128 stands for zero in the data rows.
Each row has a hidden score. How much does it go up from the first row of each pair to the second? 10 means little or no change, 20 a big rise and 0 a big fall. The score is a weighted sum of the row's numbers plus the product of two more (or one squared), each taken from its middle value.
[104 152 103 102  92  97 214 217 188 187 105 162 188 110 167 112 188 129
  96  85 174]
[100 136 124  97  95 122 177 183 140 170 129 111 149 138 151  95 192 106
 124 100 158]: 11
[ 95 113 178  94 113 212 116 120  96 110 195  80  96 214 125  83 135  90
 198 195 119]
[165 120 118 160 142 111 101 100 119 101 110 131 111 104 111 163 101 153
 110 131 110]: 11
[129 117 140 126 133 146 102 104 103 102 137 109  99 132 117 118 113 117
 149 151 114]
[136 113 137 130 148 137 101 105 105 100 132 112 103 124 114 125 106 122
 137 152 112]: 10
[169 121 115 176 156 108 101 101 120 106 115 146 117 102 109 176 102 162
 107 125 110]
[168 121 113 162 145  99 104 108 130 103 112 157 127 102 101 170 100 159
 100 133 108]: 10
[114 150 106 108 108 100 166 176 163 173 113 145 182 109 143 124 156 133
 101  91 152]
[119 144 109 109 103  97 160 158 164 171 105 160 167 106 145 124 137 135
 103  95 149]: 11
[128 125 124 131 112 126 115 119 119 122 106 121 104 118 129 123 103 120
 128 121 120]
[131 135 110 124 132 103 131 127 146 135 111 160 147 106 126 148 115 145
 104 105 131]: 12
[105 164 111 104 104 107 181 173 161 182 138 135 155 125 147 111 181 122
 116  91 169]
[160 113 128 166 167 123  93  95 106  94 122 126 104 110 102 165  98 148
 121 148 102]: 8
[165 127 112 163 148  99 108 106 131 111 112 154 129 100 113 176 101 170
 101 115 116]
[111 115 169 125 142 196 100 105  97 103 161  94  91 171 114 101 118  97
 197 181 110]: 11
[128 124 122 137 106 119 117 117 121 112 104 129 103 111 133 127 109 126
 121 119 123]
[144 137 112 255 110 101 112 105 148  91  95 128 103 102 154 146 108 142
 121 112 120]: 11
[159 114 120 170 141 115  97 100 117 100 111 127 107 104 108 160 100 150
 114 135 105]
[128 111 157 118 137 161  97  99  95  95 156  90  92 154 112 109 106 113
 165 197 107]: 9
[129 162  99 163  87  89 172 141 223 136  92 194 150  94 182 140 147 166
  93  83 163]
[107 118 148  94 124 158 119 123 101 120 157  93 116 159 122  97 123 102
 158 151 123]: 4
[102 149 114 102  96 109 198 182 167 167 120 129 178 123 164 105 186 118
 111  88 163]
[161 118 125 188 145 119  96  96 108  94 117 124 101 106 106 156  99 147
 116 139 105]: 8
[101 135 123  96 102 122 166 168 141 161 129 113 153 133 141  98 165 112
 122 102 150]
[128 143 114 143  98 118 136 120 152 114 122 112 117 119 149 122 125 129
 123 107 132]: 8
[121 123 127 109 212 118 116 123 108 148 151 146 157 122 103 133 117 122
 112 128 123]
[ 94 137 127  92  95 127 175 182 133 158 137 104 149 148 163  91 190 104
 129 103 160]: 5
[120 109 141 104 126 163 108 118 107 117 142  86 105 158 116 106 100 103
 179 165 110]
[119 146 107 115 111 102 160 151 167 156 108 152 158 109 142 127 134 134
 102  95 144]: 11
[126 131 121 123 111 114 129 125 129 125 117 132 129 113 129 125 121 128
 115 109 130]
[154 121 110 145 140 108 109 108 131 115 107 135 123 105 116 158 100 151
 111 121 113]: 9
[149 114 136 145 167 133  96  96 102  98 132 114 104 118 108 144 102 134
 130 160 105]
[100 137 122  97 104 120 168 168 136 162 131 116 155 128 152 101 149 111
 121 106 152]: 10
[156 151  98 162 115  86 141 124 188 129  94 206 167  92 138 183 119 189
  86  92 136]
[110 108 155 103 136 166 108 117  99 113 155  87 105 164 115  97 111 102
 173 188 114]: 4
[153 136 103 163 131  94 125 114 162 126  99 181 149  93 124 189 109 176
  90  98 126]
[110 153 106 108  97  97 184 185 209 173 106 154 183 108 165 119 167 133
  97  88 165]: 10
[ 89 120 160  91 100 175 143 151 103 126 161  83 111 195 146  79 178  91
 183 139 136]
[167 114 125 174 163 118  95  96 111  97 115 130 100 105 106 167 100 154
 117 147 105]: 8
[132 124 124 133 108 124 114 118 119 120 105 123 104 119 127 124 105 120
 129 125 121]
[134 115 141 131 156 150 101 100 105  99 144 103 103 136 109 127 107 118
 147 169 107]: 10
[134 109 148 130 134 151  96 102 100  93 126 102  90 136 113 116 102 117
 150 178 105]
[ 90 131 145  88  91 151 166 194 119 169 136  96 130 171 171  82 199  96
 157 109 159]: 12
[136 120 132 143 118 133 106 109 111 102 114 113  96 125 119 122 104 119
 138 137 114]
[105 118 145 105 118 146 121 125 109 120 149  97 114 151 125  99 123 106
 149 140 124]: 9
[129 126 125 136 109 121 116 113 117 110 110 127 103 115 131 126 110 124
 123 119 124]
[146 128 116 149 131 103 112 107 127 110 110 147 120 103 117 159 109 151
 105 116 117]: 8
[139 110 127 119 201 122 106 117 116 121 142 126 145 123  97 136 113 130
 115 139 111]
[140 115 123 139 140 116 107 113 121 108 112 126 123 110 114 134 109 137
 113 128 113]: 7
[152 117 132 146 150 129  96  97 106  94 127 118 101 115 105 149 102 138
 126 155 104]
[ 97 116 151  86 124 178 129 149 103 137 137  85 111 195 140  93 121  90
 179 136 129]: 13
[112 146 121 108 148 112 129 116 105 184 166 167 158 112 121 137 140 125
 107 111 142]
[121 118 148 131  99 161 109 102 100  97 130  97  84 135 131  99 114 110
 169 144 120]: 10
[170 114 126 177 162 121  93  94 110  92 118 127 101 104 106 163  98 151
 118 148 104]
[116 130 140 117  99 146 119 109 108 108 154 109  92 139 128 103 120 112
 156 132 130]: 11
[152 117 129 163 153 123  96  98 108  95 125 125 101 112 108 150 102 140
 122 145 107]
[131 126 121 133 112 114 121 119 128 114 111 134 122 110 128 126 117 132
 113 115 124]: 11
[110 136 115 101 110 109 161 160 146 164 125 123 164 119 138 111 145 124
 110 100 150]
[149 127 111 159 122  97 119 115 142 111 101 161 127 101 118 151 109 154
  99 109 125]: 13
[122 111 163 111 139 181  98  99  95  95 164  91  95 159 109 105 110 108
 174 202 109]
[133 111 146 140 158 149  97 101  99  96 129 110  89 130 108 121 104 116
 150 166 107]: 14
[154 115 133 181 144 130  96  98 103  94 112 123  99 108 113 150 102 130
 126 151 105]
[138 124 116 139 121 112 113 118 130 124 103 131 117 110 123 139 102 134
 117 117 118]: 9
[149 131 109 164 105 100 120 114 142 118  87 161 113  97 140 163 107 152
  99 100 126]
[126 118 127 110 121 120 119 124 118 115 124 123 117 122 123 115 113 121
 120 125 123]: 10
[148 117 120 126 120 112 113 117 128 112 125 141 121 113 109 131 109 141
 107 124 119]
[162 112 136 169 150 131  92  94 100  89 123 117  91 114 103 149  99 137
 133 156 104]: 9
[100 112 178  98 117 202 111 112  95 108 177  81  95 192 123  85 130  95
 201 201 116]
[116 123 134 103 165 125 118 120 105 138 135 120 125 124 117 121 117 117
 122 140 124]: 14
[ 98 113 180  94 120 214 114 119  93 118 175  85  95 223 120  84 130  91
 211 184 116]
[ 89 126 153  89  96 164 159 168 108 146 155  91 117 209 152  79 185  91
 178 124 149]: 12
[126 115 138 120 135 148 105 107 103 105 136 100 108 136 116 114 106 115
 142 157 111]
[159 115 131 172 146 128  94  95 103  93 125 122  98 111 107 148 102 137
 126 163 104]: 9
[ 97 148 115  91  89 107 204 209 159 180 117 137 175 125 169  96 218 111
 112  92 176]
[128 119 135 129 116 138 106 110 106 110 118 109  98 132 121 117 103 113
 150 143 113]: 5
[141 153  98 145 115  86 158 141 204 157  97 201 175  95 138 180 126 182
  86  88 146]
[127 144 109 119 122 103 142 141 160 145 115 152 173 109 134 136 125 137
 102 100 140]: 10
[113 144 115 104 116 112 152 159 143 170 129 127 150 123 136 117 139 121
 114 102 144]
[ 91 124 156  88  93 172 158 167 107 145 160  88 113 203 153  79 187  92
 176 128 144]: 13
[167 145  98 168 137  87 128 118 174 126 100 211 166  93 123 195 111 180
  85  93 129]
[102 120 145  89  81 166 146 149 120 130 116  90  98 150 152  84 128 104
 157 117 139]: 4
[156 144  98 161 128  88 130 121 189 135  97 214 152  95 128 182 111 173
  88  94 132]
[ 99 166 120 115 109 120 156 145 131 166 149 131 130 129 156 106 154 105
 131 103 164]: 7
[109 109 172 105 124 191 102 105  93 100 161  82  89 183 117  95 117  99
 202 186 110]
[100 112 165  93 113 192 120 126  95 115 174  82  96 207 127  83 132  90
 196 168 122]: 10
[144 128 117 144 137 108 112 108 122 114 115 152 117 108 117 160 108 146
 110 115 120]
[103 104 188 104 109 247 100 107  89  90 157  74  85 222 133  84 135  89
 227 232 106]: 10
[153 117 123 150 164 118 100 100 112  99 114 129 105 108 110 157  98 141
 118 133 107]
[134 112 147 130 146 155  95  98 100  96 147 103  98 134 110 123 104 121
 151 186 106]: 8
[153 108 127 110 165 113 104 114 113 110 125 126 129 119 102 146 103 131
 115 142 108]
[169 121 117 186 152 108  99  98 117 104 114 155 118 101 108 180  99 162
 106 129 108]: 12
[ 95 153 117  93  91 111 226 229 164 186 121 124 169 131 171  92 202 108
 114  92 171]
[132 110 159 123 147 165  94  99  97  93 143  90  89 141 105 112 104 112
 160 199 102]: 12
[123 109 163 115 143 178  98 100  95 100 162  91  94 158 108 105 111 106
 180 210 106]
[ 91 115 175  85 102 195 137 149 101 130 168  80 111 233 138  78 153  87
 203 152 132]: 16
[153 134 105 141 118  92 126 118 154 113  97 161 143 100 129 162 115 171
  93  96 128]
[126 128 123 125 108 118 121 118 123 119 108 130 112 113 129 126 113 127
 120 114 127]: 10
[106 109 173 105 123 203 102 107  92 101 175  82  91 177 117  93 119  99
 197 187 112]
[150 106 125 130 156 123 103 116 123 104 123 117 126 118 105 134 105 133
 119 139 107]: 11
[103 111 153  95 118 178 118 125  99 122 165  91 107 178 121  91 125  96
 168 169 121]
[149 122 121 144 149 117 103 102 115 108 118 131 116 110 110 152 102 140
 115 133 111]: 11
[131 129 122 134 117 119 119 114 120 120 113 129 112 113 128 131 113 129
 120 117 125]
[141 122 120 112 255 110 108 111 108 174 168 166 210 111  94 183 118 145
  94 133 113]: 17
[162 128 111 158 148 100 108 104 130 117 110 166 131  99 112 186 101 158
  99 113 113]
[112 147 109 110  93 105 190 183 183 176 109 146 185 112 166 114 166 127
 102  88 174]: 13
[133 154  99 131 109  88 163 149 191 156  98 195 177  96 142 154 130 164
  88  88 150]
[111 101 189 109 114 216  99 104  90  92 135  77  84 180 130  91 126  96
 198 219 105]: 8
[117 127 130 108 204 120 116 122 109 165 145 139 143 121 105 129 121 120
 115 136 125]
[146 121 125 142 157 117 106 104 109 110 115 139 106 110 109 148 103 134
 116 132 113]: 7
[115 116 150 105 115 173 111 118 103 121 127  87  96 156 127 104 105 101
 176 152 118]
[ 98 128 140  88 107 146 156 165 113 157 166  94 145 169 134  89 161 100
 146 123 140]: 6
[159 118 129 169 145 128  96  95 104  94 121 126 101 110 107 155  99 140
 124 154 103]
[167 133 103 197 122  94 113 105 152 110  92 188 134  91 124 202 104 174
  90 101 120]: 16
[121 128 122 118 115 117 128 129 127 125 118 127 126 115 130 122 122 127
 115 113 133]
[128 113 146 132 129 152 100 104 100 102 123 102  94 130 115 114 104 114
 149 164 110]: 9
[ 95 132 136  90 106 144 163 169 125 156 186  97 150 176 136  88 183 102
 149 116 145]
[101 127 141  93 127 144 133 137 106 149 168  98 129 153 126  95 140 101
 146 136 134]: 10
[109 149 108 106 100  99 183 174 172 162 114 139 172 111 157 118 168 130
 101  89 160]
[170 117 124 184 155 120  93  95 111  98 112 134  99 105 107 168  97 152
 116 149 104]: 8
[150 149  95 145 120  87 148 131 220 149  98 219 187  94 133 186 119 177
  84  90 145]
[121 135 116 122 118 112 137 130 135 127 114 137 130 111 135 126 127 129
 111 105 134]: 5
[139 120 122 137 119 113 115 116 123 110 107 129 119 107 123 133 110 132
 112 121 120]
[152 124 121 163 130 115 104 102 117 104 112 137 109 108 114 143 106 144
 113 127 114]: 11
[145 135 112 166 126 102 118 112 137 119 108 171 132 101 122 162 110 151
 102 107 125]
[100 138 125  95  99 125 174 196 133 176 133 112 155 141 150  97 159 107
 126 103 157]: 3
[153 111 121 129 180 104 100 110 116 106 118 142 128 108  98 163 100 149
 102 144 105]
[107 134 121  97 107 114 160 158 134 162 127 118 155 125 140 107 151 119
 115 104 145]: 9
[111 133 122 105 110 121 144 140 129 140 127 120 136 125 139 110 139 118
 120 109 137]
[136 123 120 135 116 110 117 117 128 111 106 136 120 107 126 133 111 135
 112 117 122]: 10
[146 112 125 133 124 121 108 114 127 104 112 118 112 114 115 129 104 134
 121 132 111]
[106 136 125  95 130 128 143 148 121 195 181 118 162 149 115 111 141 113
 126 115 137]: 8
[124 159  94 120 102  84 202 186 229 179  97 192 209  97 162 142 157 160
  84  83 168]
[152 128 115 159 131 106 114 110 128 113 110 151 124 105 120 154 110 147
 103 113 119]: 10
[ 89 123 157  88  97 175 145 154 105 142 152  85 111 194 147  81 167  91
 183 136 141]
[122 111 158 111 163 173 101 103  96 101 159  92 102 158 112 110 112 110
 170 182 106]: 9
[111 138 114  96 104 107 165 172 144 175 121 131 166 117 143 114 138 125
 108  97 146]
[105 137 124 101 106 122 159 163 136 153 131 113 149 134 143 102 167 111
 123 104 150]: 16
[ 93 136 131  90 102 129 170 176 132 163 145 102 158 162 148  89 174 102
 133 108 155]
[ 94 133 139  87  92 145 176 200 125 166 136  98 139 165 164  84 208  94
 145 104 163]: 12
[ 97 135 131  88 103 137 172 174 136 160 160  97 159 170 144  88 187 104
 143 106 154]
[109 166  97 106  93  87 230 240 227 211  96 205 217 102 179 125 189 143
  90  81 186]: 10
[161 117 125 167 149 117  96  96 111  92 115 127  99 103 109 160 101 150
 115 136 107]
[141 153  96 141 118  85 158 145 218 152  99 230 173  94 144 168 129 179
  86  89 146]: 16
[110 143 113  97 110 107 161 158 151 174 123 130 166 114 143 117 145 127
 106  98 150]
[102 157 117  98 118 117 167 160 128 177 155 123 164 132 144 108 193 113
 122 103 156]: 12
[104 116 154  93 114 185 118 125 102 125 136  84  97 181 133  91 110  95
 185 162 119]
[172 115 128 194 164 122  91  95 105  90 117 131 104 105 101 174  96 152
 116 148 102]: 10
[162 124 113 156 107 104 118 115 178 100 104 132 117 107 117 136 110 154
 112 104 123]
[148 120 126 150 140 122 104 102 111 102 117 126 109 112 115 144 105 136
 121 138 113]: 9
[136 109 147 128 148 152  93 101 100 100 128 100  93 138 112 121  99 114
 153 185 104]
[112 127 136  95 142 145 126 131 107 155 175 110 131 155 112 107 125 104
 137 136 127]: 9
[ 99 111 174  94 129 218 110 110  96 107 190  83 102 191 119  91 128  96
 198 175 115]
[121 133 119 119 115 116 133 126 126 129 117 124 129 116 132 123 124 126
 116 109 134]: 11
[153 141 102 165 129  91 128 116 167 121 101 187 154  94 126 187 110 174
  90  95 128]
[130 126 121 131 113 118 122 120 124 120 118 132 123 115 128 125 117 127
 118 114 127]: 8
[102 156 117 109  94 109 184 174 153 162 120 140 164 119 175 102 198 119
 112  89 179]
[ 98 139 125  96 100 126 173 182 139 164 144 107 164 153 153  93 200 108
 133 101 158]: 5
[153 131 114 255 116 107 104 104 144  85  90 125 100 103 147 146 106 141
 120 117 118]
[100 118 174  94 116 202 119 116  96 116 187  83 104 185 128  89 149  95
 194 161 123]: 7
[160 115 133 148 157 129  96  98 106  94 130 115 100 112 107 143 102 136
 125 143 110]
[164 134 105 163 153  94 115 109 147 119 105 180 140  96 118 205 105 172
  94 105 121]: 12
[113 133 121 109 112 118 141 138 132 143 122 122 134 121 141 115 135 121
 119 107 138]
[115 134 121 114 111 116 139 131 133 136 116 125 134 118 137 118 134 124
 116 106 137]: 11
[120 110 161 117 145 177  99 103  97  97 157  94  95 154 112 108 110 107
 168 173 109]
[ 97 140 124  92  95 122 186 196 143 165 129 112 151 141 161  94 199 107
 126  99 162]: 11
[103 113 168 105 135 191 109 113  97 116 171  91  98 197 116  94 129  93
 185 184 114]
[161 118 128 169 162 122  95  95 108  94 122 127 104 109 108 156 101 146
 121 142 105]: 9
[118 152 101 113 109  90 183 172 201 180 107 181 200 106 150 136 158 141
  93  88 155]
[ 88 116 169  88 103 200 131 138 100 119 177  83 106 224 137  81 166  90
 194 153 132]: 12
[114 119 143 111 123 144 116 120 107 119 136  99 113 140 122 105 119 110
 145 144 123]
[113 160 104 107 103 101 172 159 178 158 125 140 163 113 149 120 148 135
 109  90 161]: 11
[115 159  99 113  97  88 209 198 215 200  99 182 203 100 172 131 179 147
  89  84 177]
[122 108 161 126 141 180  96 102  96  97 150  92  95 157 112 104 108 105
 176 190 107]: 9
[ 90 117 176  88 102 215 128 134  98 122 179  78 100 220 137  80 156  88
 216 172 130]
[159 135  99 181 130  86 125 116 171 107  95 196 144  94 130 187 114 192
  91  96 129]: 15
[137 113 148 146 148 157  96 100  98  93 137 101  94 139 107 119 107 117
 155 172 105]
[132 118 127 114 228 114 108 117 112 136 153 144 154 121  97 142 115 130
 106 133 115]: 16
[132 128 117 130 110 110 123 121 129 119 106 134 120 107 132 129 117 134
 110 113 126]
[104 152 106 106  96  96 200 215 207 213 105 151 179 112 173 113 203 125
 101  86 178]: 13
[113 167  99 105  95  90 216 211 219 236 101 173 235  99 173 128 165 142
  89  82 181]
[124 131 119 125 111 116 128 127 132 126 116 127 125 113 131 125 122 128
 113 110 132]: 13
[147 127 117 145 148 107 110 106 119 118 117 151 120 106 109 160 102 144
 110 122 115]
[ 94 127 143  86 112 154 148 157 111 154 180  97 135 181 131  88 173  96
 158 129 139]: 10
[127 107 152 111 139 164  96 107  99 102 137  93  91 156 108 111  99 107
 173 197 106]
[129 110 160 120 140 169  96  99  95  94 152  89  92 151 107 108 104 112
 166 197 104]: 8
[163 144 102 160 138  94 121 113 155 125 103 208 144  94 121 193 107 177
  91  97 126]
[ 99 120 149  92 121 169 129 138 103 142 176  89 121 184 124  93 136  98
 163 149 129]: 2
[127 125 129 135 111 126 115 116 117 117 107 120 102 122 130 118 109 116
 132 124 123]
[ 93 134 135  88 104 139 168 175 123 159 165  98 151 168 137  90 178  99
 141 112 150]: 8
[109 132 123 104 110 122 149 147 132 143 125 120 141 126 137 108 143 116
 122 110 138]
[124 128 122 116 120 119 127 124 124 126 119 125 127 118 128 122 118 124
 118 114 126]: 10
[119 132 120 116 114 116 136 133 130 135 119 128 136 117 135 120 128 125
 116 107 134]
[157 118 127 176 151 122  97  98 108  94 123 124 103 110 109 155 104 143
 120 138 108]: 9
[116 156 103 115 100  94 184 171 215 166 102 167 202 104 161 129 168 138
  95  86 163]
[130 139 110 122 107 102 144 130 157 125 119 134 149 111 140 128 139 139
 105  96 139]: 7
[125 123 135 130 111 139 111 114 111 111 114 115  97 127 127 115 112 113
 137 129 121]
[150 122 122 147 149 115 103 102 114 103 120 130 113 109 109 154 103 142
 117 134 112]: 8
[131 117 126 108 204 123 112 128 115 153 147 133 171 130  99 141 110 122
 115 131 110]
[119 123 132 118 118 130 119 120 114 117 125 113 115 127 126 115 119 118
 130 125 125]: 8
[106 101 198 100 120 248  96 101  89  90 170  79  83 226 115  88 110  90
 235 243 106]
[131 144 104 133 110  94 149 139 176 146  99 173 164  99 140 148 126 146
  95  90 144]: 13
[101 117 155  95 120 171 120 129 100 124 169  92 107 173 123  91 127  98
 172 164 123]
[ 94 116 174  88 101 201 126 137  99 120 184  79 102 221 135  78 161  90
 208 158 130]: 15
[162 135 104 180 146  93 113 105 149 110 101 185 139  93 116 195 103 182
  92 106 118]
[138 138 105 124 113  91 140 128 155 134 102 163 157  96 135 152 122 167
  95  94 137]: 6
[164 119 119 157 169 111  99  98 113  97 118 139 110 104 109 168 100 150
 110 134 108]
[132 121 124 115 116 117 116 121 119 113 128 128 117 120 114 119 116 126
 117 129 121]: 9
[120 138 116 111 120 109 142 140 140 144 121 132 146 116 132 125 130 128
 111 105 136]
[122 149 106 126  92  98 166 151 175 156  99 167 154 101 156 130 143 139
  97  90 154]: 13
[123 126 124 121 115 120 124 123 122 122 117 124 122 117 127 120 120 125
 119 118 127]
[135 116 123 135 110 118 112 115 123 112 108 124 108 112 125 127 104 129
 122 124 116]: 8
[101 165 118 119  99 120 159 145 136 161 132 121 118 134 158 106 146 108
 133 105 162]
[138 119 122 133 130 114 112 114 122 109 112 134 120 111 119 130 110 136
 112 127 115]: 9
[135 125 122 144 116 121 113 118 125 121 105 122 107 115 125 130  99 124
 127 121 120]
[ 92 151 119  94  94 117 214 222 153 183 124 120 165 133 177  92 250 106
 119  92 176]: 16
[123 110 155 114 140 184  97 102  95  95 161  89  98 164 108 106 107 106
 173 187 106]
[153 137 106 155 123  99 122 117 152 124 109 167 140 101 119 168 112 156
  98 102 126]: 13
[136 118 126 137 108 123 110 113 119 104 107 120  99 116 124 123 104 126
 127 129 115]
[159 124 112 181 138 100 113 107 146  99 104 149 124 100 120 155 107 161
 101 106 117]: 14
[152 145  97 161 123  86 140 126 186 136  93 212 172  93 131 191 116 181
  89  92 138]
[108 109 175  97 122 199 105 112  97 103 161  83  96 192 119  89 117  97
 202 185 111]: 2
[ 90 134 135  87  91 137 173 196 128 164 138  97 144 161 168  83 213  98
 142 104 168]
[ 97 149 111  98  95 106 218 213 186 224 112 137 172 120 178 101 212 117
 108  89 181]: 11
[148 130 110 136 115  96 123 117 151 118 105 163 131  99 121 155 110 159
  97 108 128]
[105 157 110 104 102 102 190 190 164 201 120 145 212 117 149 113 178 124
 102  92 165]: 10
[122 151 113 141  98 117 138 122 139 127 129 113 117 120 144 120 128 126
 125 105 140]
[148 114 136 141 152 138  97  98 100 100 136 110 101 121 107 138 103 131
 135 165 106]: 9
[101 136 126  97 100 127 165 172 133 169 135 112 143 141 150  93 161 106
 127 106 153]
[150 119 125 150 147 120 101  99 112 100 121 129 109 110 109 153 101 138
 117 137 110]: 10
[110 163 102 105  93  94 211 210 235 205 102 158 190 104 176 118 177 134
  94  84 176]
[168 125 115 182 137 106 104  99 122 101 105 160 110  98 115 179 103 167
 104 121 112]: 11
[169 117 125 177 149 119  93  95 110  95 118 126 105 108 107 160  98 152
 118 143 104]
[167 116 124 167 152 117  93  96 111  95 114 135 102 102 107 168  99 155
 114 142 104]: 10
